In the data rows, 128 means zero.
Some points, one per row:
119 173 134 175 109 43 182 128
153 95 135 130 119 90 53 142
144 19 103 44 157 213 0 123
158 243 150 203 124 76 255 131
94 127 132 130 124 129 151 104
147 133 123 119 140 157 116 149
124 87 114 76 145 194 79 139
95 195 142 164 100 107 255 108
127 37 105 53 153 191 17 109
129 164 126 136 134 136 169 140
83 8 119 53 144 199 16 78
124 0 120 59 151 142 0 81
136 125 120 124 144 133 106 127
153 104 137 131 117 103 69 153
148 124 121 116 139 162 102 155
144 147 124 127 135 160 146 149
124 139 128 142 128 104 130 120
148 84 133 119 121 108 42 145
115 137 127 137 126 112 132 117
149 60 105 65 157 198 44 106
85 115 134 125 127 136 149 92
Then 10 other points, each followed by its number:
144 147 124 124 138 160 145 147 0
126 123 141 154 125 64 118 103 1
153 128 126 116 143 144 125 108 2
90 104 129 114 130 145 129 94 3
138 0 102 26 160 236 0 126 4
144 93 116 95 143 179 76 140 5
148 125 140 145 114 93 98 152 6
145 173 128 147 130 133 176 148 7
95 114 130 117 109 142 142 134 8
134 150 124 121 139 161 150 141 9
Which three of these numbered points are nearest to each point below, ignoring the direction in which the first points spread most? Their numbers follow each, nearest first.
92 46 121 78 140 180 51 87 > 3 8 2
147 124 120 113 143 168 104 146 > 5 7 0
153 113 136 140 115 81 74 150 > 6 1 5
101 138 131 132 106 127 168 136 > 8 3 4
150 98 136 126 119 104 64 144 > 6 1 5
105 137 133 134 106 118 164 138 > 8 3 4
Here are 10 other points, each followed by its number:
147 55 115 69 153 176 34 94 0
105 22 127 81 144 168 3 84 1
142 110 118 108 146 143 102 115 2
153 202 151 199 105 47 186 166 3
163 169 149 183 116 51 142 148 4
86 177 143 163 118 116 224 108 5
134 130 143 164 129 51 120 101 6
151 152 143 165 108 66 124 155 7
149 88 111 82 153 181 72 113 8
109 184 152 191 118 78 209 107 9
Which three of these numbered points are nearest to each point below, ignoring the direction in which the first points spread most? Their numbers follow each, nearest first.
116 68 118 99 126 113 51 117 > 1 9 6
153 190 151 194 105 41 170 161 > 7 3 4
93 178 139 159 118 113 218 110 > 5 9 1
140 119 116 114 137 136 108 127 > 2 0 8
146 138 119 118 146 158 141 124 > 8 2 0
139 69 110 76 151 176 46 116 > 2 8 0
